(in the rows, 100 means zero)
One turn moves every row onto another: examples first, then more rows asked:
Nivem: 121  98  95  91  78 102  81  79  93 111 132  73 109 114  75 124 103  84  99 154  68 128 135
nipo: 127 117  85 107 101  74  82 115 162  63 117 126  62  73  65  79  87  80 107 119  88 105  87
Reb:  97  92 104 122  95 114  77  88  88  88  93 113 123  76 147  91 100 114  63  63 102  59  43
Tidi: 119 118  95 112 106  76  79 127 144  54 105 123  60  64  63  78 108  88 111 122  77 109 101
sapif: 107 113  96 107  97  93  60  64  96 127 150  99 107 122  90 128  90  89 122 133  87 126 141
seter:  88  95  95  85  89  64 102 126 102 132  99  83  79 134 101 111 123  59 142 124  97 130 136
nugu: 118  91  88  77  62  84 114  86 104 134 137  82  92 121  82 116  85  85 116 128  72 123 139
Soze:  80  75  98 123 114 112  71 107  88 115  78 113 126  74 130 106 119 129  70  57 105  65  73
setiv: 102  89  83  70  65  89 124 109 105 114 105  57  68 114  79 119 116  68 130 110  71 111 133
vivil: 117 120  83 105  98  70  79 130 157  60 104 122  58  69  68  73  89  83 114 117  84 110  94
Zom: 123 118  89 116 103  79  86 117 150  59 108 126  57  66  58  82 102  89 108 118  79 102  96
tis:  96  90  86  71  66  75 104 119  97 118 103  67  95 120  88 113 114  65 114 144  83 134 136
Sos: 120 118  90 103 106  79  78 128 148  52 103 117  57  74  62  71 100  82 115 118  82 104  96
gepo: 127  88  97  64  68  88 100  93 110 113 121  63  95 136  85 109  97  57 124 136  83 113 120
rafas: 124  95  93  87  80 116 107  65 101 105 135  61  85 110  68 129 108  85 119 115  63 101 133
tofe:  79  72  99 109 115 110  66 116  91  94  62  98 128  84 139 104 124 113  78  58 109  60  63
diti: 116 101  99  91  87  77  87  78 112 140 143  99  95 142  98 112  80  77 143 120  99 112 134
goka:  81  94  98 122  94 107  89 107  85  89  87 114 118  62 149  94 104 121  65  56  98  65  57
Tet:  98  92 100 114  82  92  86 101  99 106  98 126 125  86 155  83  79 110  68  63 113  67  45
Nav:  97  89 102 104  83  91  77 112  98  98  84 117 133  97 158  78  92  94  69  77 118  69  37
zef: 108  95 106  81  89  71  79 104 108 126 113  87 101 153 102 104 108  54 140 139 101 119 123
verup: 124 118  87 115 103  74  82 114 156  65 117 130  60  67  64  86  94  87 100 123  89 114  93
tiban:  80  90  93 110  83  84  86 131  92 104  74 115 122  82 158  78 100  99  71  70 117  76  46
tapuf:  91  69  91 100 100  95  69 116 112 120  77 115 134 108 152  97  97  92  74  67 132  64  49
Kef: 100  72 100 119 113 103  62  95 100 120  93 125 144  94 140 103  93 116  59  77 120  69  56
nekit:  74  71  93  99 103  98  79 126 102 110  64 100 117  86 143  99 113 103  86  43 117  58  66
Sanog: 120 120  83 104  99  71  73 122 160  60 112 125  66  76  64  77  88  76 105 126  92 113  89
nalud:  89  98  97  87  99  89 109 110 101 112  86  66  66 127  89 127 149  49 147  99  86 109 125
Napab:  99  71 104 123 112 116  75  89  96 112  88 118 130  87 132 106 103 121  68  57 109  51  60
Fakor:  92  69  91 112  96  88  78 109 109 132  91 129 137  95 146 100  87 111  69  68 129  69  55
Dizot:  96  98  84  95  78 103 106  93  88 109 114  63  84  88  71 134 122  97 111 122  56 125 150
rolo:  89 109  89 113 105 111  94  68  92 114 121  79  72  92  80 150 132  88 123  95  69 114 144
lel: 113 112 100 110 107 118  72  50  99 106 140  79  93 115  80 145 113  85 128 111  77 105 130
puz: 106  94  91  74  81 107  94  98  94  87 100  43  89 107  74 130 133  64 114 126  67 116 132
Ledo:  78  93 101 113  97 106  76 118  84  81  69 104 121  72 152  93 116 107  65  67 106  69  47
Bef:  83 106  97 104 109 103  84  97  87 101  94  60  76 104  85 142 157  65 124 114  79 123 135
vinuz: 130 118  92 115 108  82  78 112 150  56 112 126  63  68  57  85 101  83  99 126  84 108  91
Vele:  82  91  99 103  88  95  92 123  92  87  73 104 112  82 156  86 112  95  77  53 111  61  41
munor:  95  93 100 119  91  99  73  96  87 101  97 124 137  77 150  87  90 116  57  78 109  73  47
nafit:  75  68  89  95 108  89  67 133 102 115  65 105 132  92 152  99 104 100  81  66 128  77  60

tapuf turns into -> tofe
seter turns into -> rolo
Now find these:
Tet turns into -> Vele
Nivem turns into -> tis

One turn moves every row onto another: examples first, then more rows asked:
Fabub: 111  95  59  98  98  95 113  85 105  70  65  75 149 108  99 109 108  78
mus:  97 128 161 119  58  74 104 100  75  39  49  73  99 135  88  98  90 121
Takuv: 127 127 138 123  33  93  88  99 128  83  69  74  93  93 129 127 125 127
bapo:  77  99 191 106  66 111 110 105  84  85  90  88  77 132 121  96  69 137
Nenop:  88  93  80  99 134 101  63 106 107  90  83  82 104 117  92  64  59 131
kebi:  82 130  81  98  98 109  47 102 108  76  83  82  96  69  77 131  86 113
Vuror:  92  59  78  73  62  95  99  60  83  71  66 111 118  83 102 112 135 139
Kigor:  84  81  72 116 103 158  96  86 119  84  86  86  63  91  94  94  98 118
Suvaf:  77  22 114 114  59  97  86 107  94 109  77  94 126 116 107 113  80  95
Zib: 124 116 146  89  87  50  91  79 120  90  84  58 110 150 114 100  76  97
Zor: 112 102 154 133  74  90 113  78  52  42  62  98  68 125  98 115 105  99
Duba: 112  96 119  89  74 108 128  68 109 134 126 111  83 123 112  94  72  96
kenak: 103 109 140 126  67 152  95  64  86  90  87 117 149  90 115  98  73 102
Pumar:  86  65  94  78  76 125  83  97  54  63  38 101 124  69  98  99  99 138
duzof: 133  59 128 109  75  84 130  52 120  88  85  96  70 110 133  89  96 140
bifug:  89 124 116  78  63  58 111  82 111  88 121  73  85 118  82  80  81  81
malo:  88  90 156 118  88  86  71  87 125  56  80 124  93  67 131 114 129 123
Kefo: 123  81 138  70 145 119 101  95  92  81  82  95  97 133 100 101 112  66
pinu:  88  99  85  81 127  77  91  93 112  89  81 110  37 113 104  92 108 124
Gebu:  87  89 166  81 128 136  94  88  61  94  73  80 141 105 106 107 122 126
gili:  92  93 184 105  41 101  94  93  86  75  80 112  53  97 102 102 101 138
pumi:  85 104 122  95  18  58  97  91  53  85  85  92  83 130 106  94  92 129
Dusoz:  92 119 106  64  77 152  97 141  63  94  65  70 126 102 107  84  77 102
kiv: 126 130 128 160  58 116  98  97 106  74  51  80 108 112  76  90 119 116
fef:  65 105  96 106  86 112  76  92 128  98  44  88  76 112  90 121 112 167
famo: 109  91 133  92  49  73 138  92  65  90  92  91  59 140  93  85  67 117
Kove: 101 107  96 137  71  70 106 108 105  79  47  63 145 149  99 107  95 112
ruz:  89  65 128  45 120 133  89  96  65  73  75  96  87  91  94 100  88  74
gafo:  94  50 159 118  91  77 104  99 122  87  89 104  79  79  95  98  79 157
Kepaf: 103  97  91  85 104 106 133  91  35  71  78  82 126  97 113  97 140 106
vidos:  96 167  99  96 123 112  99  90 109  93  71  85  85 127  91 109  77 130
nadem:  93  98 111 106  88  80  98 120  84  46 103 105 119  90 140  86  94  56
tegob: 105  72  90  65  81 111  95 104 120 139 112 107 122  81 119 103  85 112
vosa: 101  85 142 106 123 141  70  98 134  77  67 103 137  80 123 100 120 105
Fodo:  97 131 123  77  74 130 101 148 102 105  82  79 147 103 125 110  89 144
dural:  77  78 118  56  73 106  98 126  58 128 101  78 118  93 115 117 130 121

Pumar turns into -> ruz
Gebu turns into -> dural
Now find these:
Nenop turns into -> kebi
Suvaf turns into -> nadem
Fodo turns into -> Vuror
tegob turns into -> Fabub
fef turns into -> pinu
Zib turns into -> Takuv
bifug turns into -> kiv
malo turns into -> Duba
pumi turns into -> Zor
gili turns into -> famo

One turn moves every row onto another: examples first, then more rows asked:
kod: 116 126 120 113  91 105 103  64 142  96 112 112 144 113 136  50  79  88  87  70 107  97 127  86 133 138  92  51 113  97  71  82  90  80 129  78 102 120 139 121  63
parav:  90 133  47 116 116 123  98  84 102  49  96 123  78 157 119  96 119  67  76 115  88  97 116 130 119  97  91  79 101 108  94 158  90  10  92  74  46  65  98  93  58
zum: 124  91 111 109  57 119  91  93  96 101  79 112  79 124  75 119  75  93  88 101  99 130 145 136 123  90  62 127  73  82  85 114 130  90 108 125  84  78 148 123 107
ner: 108  71  75 118 127  81  67  80 107  72  82 129 128 104 107 133 109 105  34 100  82 104  97  98 116  93 130  72 131  95  76  65 111  33 119  82 115  55  70  81  65
Tiko:  98 138  61 145  54 110  68  95 134  11  93  67  92 129  99 109 115  54  98  97  60  92 112 119 105  99 117  92 121 102  96 117  66  22  87  73  80  98 111  93  93
nel: 100 138 118  78  94 100  90  87 138 103 130  94 107  95 124  62 131  68  88  86  77 117 135  78 101 100 112  67  80  63 102  97  75  48  86  75 130 146 105 118  69
Ragel: 131 105 106 149  84 103 131  61 152  75 108  97  68  52 124 149  95  99  85  63  97 143 117 133  79 138  81 112  85 117  95  98  96  76 108 126  69  87  92  89  84
sones: 109 156  93 118  80 106  79 105  87 109  78  99  45  99 137 110  92  75  24  68  57 113 153 122 112 105  84  81 148 116  80 138  80  97  90  88 137 153  68 103  84
fira:  91 107 106 118 121  92 117  95 114  97 100  90  78  72  65 136  83  84  37 123  83 151 133 141 109  90  76  57  58  88  62  92 116  54  74 105  95  46  96 121  88
Zavu: 113 111 110 115 117 110  57  75 136  92  54  97 126 132 109 118 113 126  81 126  78 117 104  89 116  57 143 102 125  48  92  86  71  58 125  90  77  83  84  73  61
von: 119 132  36 137  86 135  75 103  70  73 115  89 112 142 103  88 104  71  69  86 101  80 119 144 119 101  99  90  87  93  99 153  76  25  91  90  92  71 129 108  88
dedoz:  83 130 116 112  98  77  99  90 135 113 132 147 109  94 124  60  92  93 107  95  79 121 144  82 100 109  89  48 135  81  88  88  99  85  97  78  96  92 141 139  61
Rivu: 116 142  62 105 147 106  72  60 133 139  52  71  67  92 104 101 128 104  57  72  90 113 147  96 145  73 102 100 136 129  50 113  53 119 115 100 107 108  90 103 100
lepe: 113 139 127 103  92  84  94 118 114  82 101 130 120 115 134  53 102  75  96  87  83  98 119  72 120 154 109  52 104  96 105  87  75  67  97  73  91  88 135 136  60
voruk: 107 106  95 134  80  76  91  61 130  71  37  43  35  88  95 102 109  86   9  73  92 105 115 107 140 131  87  99 156 122  86 139  68  32  90  88  98 100 119 132  85
zama:  85  73  87 109 126  88  79  67 141  82  65 164 106 128 121  88 139 103  57 113  88 120  88  86 123 109 106 106 111  90  89 105 126  51 120  83  85  84  73  69  54
mugop:  97  93  80 121 112  94  90 109 118  84  99 141 109 143 116 113 138 104  48  87  80 116  88  78 112 102 135 100 131  67  94  86 101  64 157  92 123  61  82  79  50
meli:  93  96 109 114 102 109 118 106 112  91 137  69  63  53  98 101  86  83  49 101 113 163 128 123 100  68  91  79  82 107  87 107 122  86  78 119  60  69  82  82  85
meten:  90 127  56 170 114 116 111  89  95  49 125  97 109 118 108  98 107  49 106 113  90 108 137 117 100 100  86  86 121 104 111 173  76  40  78  91  75  71 129 107  87
tumak:  82 158  99  94  86  88  99  72 131  92  95 157  94 124 128  47 130  80  94  87  94 105 120 101 123 140  75  46  88  92  82 100  99  57 106  86  69 109 142 101  71
pozut: 136  96  98  74  65 119  90  65 102  99 126 107  91 116  96 122  87 100  86  90  97 105 138 119 110  78  54 111 106  65 107 120 107  99 105 139  55  55 135 115 105
Kop: 117 158 101  89 101 134 119  89  88  99  72  69  61 110 153 103  82  83  16  85  57 119 166  98 119  81  88  82 139  93  90 141  86  69 102 103 138 143 101 118  91
binif: 118 162 125  83 101 101  86 113 107  96  82  71  59 101 142 107  83  94  15  76  69 102 164 109 134  93 110  76 120  98 109 145  95  81  89  80 135 150  83 121  69
zak:  95 151 118 115 109 101  96  93  88 110  61  88  57 101 143 123 100  83  16  76  86 115 158 112 133 101 111  59 120  99  94 145 120  79  91 104 126 161  79 134  99
lagu: 112 163  66 123 125 110  60  57 141 114  30  74  73  74 105 125 106 123  59  63  65  91 119  80 137  67 103  78 129  93  43  96  89 103 120 109  95 105 110 120 107
zozoz: 146  95 106  86  57 128  84  73 116  87 111 107  53 101  99 125  91 121  92  79 112 143 148 126 103  83  74  99 109  93 103  98 106  94  88 131  45  63 112 124 108
revi: 107 156  65 106 125  91  74  62 127 125  22  84  71 106  93 114 102 109  37  62 100  97 130 100 127  59 127 121 125 129  70 105  89 114 115  97  79 101 111 134  90
sekam: 114 133  47 149 122 135  82  96 103  39 113  88 112 146  89 104 133  60  84  93 103  91 100  94 137 108 103  68 100  88 103 154  68  48 100  77  69  58 102 112  82
Mori: 118 168  80  97 125  96  70  60 135  96  37  66  69 101 104 124 129 127  41  66  84  87 143  96 143  65 127 107 132  99  72  93  74 114 135 110 103  95 115  99  94
geta: 121 101 102 151  93 101 130  49 173  66 115  98 110  69 131 142  82  95  81  83  62 111 114 133  94 152  61 101 103  98  92  99 102  86 107 120  71  66  95 109  88
zafod: 110  96 118 138  95 118 140  26 154  55  98 100  91  96 105 143  75  75  74  80  83 129 126 122  94 116  59 118  85 119  57  99 112  85 125 105 101  84  97 139  71
koba: 119 114  95 145  87  87  64  77 143  49  39  39  47  68  87  95 109  86  24  77  79  65 114  97 140 118 102 100 130 113  98 148  72  51  78 100 107 103  98 113  87
Luvo:  92  88  86 102 113  82 125 127 121 103 146  80  85  62 100 121  74  67  54 115  75 128 130 124 115  84  89  71  79  93  90 106 136  68  84 116  77  55  93  80  92
kat: 119 102  87 120  88  72  60  93 132  77  34  52  63  72  94 108  77  85  26  84  65 100  95  84 131 109  85 117 131 137  92 155  70  36  69 101 120 106 105 109  98
Zono:  95  70  70 141 123  71  72  79 130  92  95 149 113 121  97 148 125 119  80 107  83 138 104  96 107  92 107 107 153  74 103 109  97  53 124  96 108  53  98  78  76
Mab: 127 101 101 140  92  85  65  74 110  86  22  67  36  75  90  93  88  82  45  98  81  82 127  91 131 115  88  85 167 128  73 138  44  53  80 112  91  98  90 102  84

parav turns into -> zama
kat turns into -> lagu
Now find these:
voruk turns into -> revi
Luvo turns into -> geta
dedoz turns into -> meten
mugop turns into -> lepe
sones turns into -> Mab
Mori turns into -> binif
Zavu turns into -> nel
fira turns into -> zafod
kod turns into -> von
Ragel turns into -> zozoz

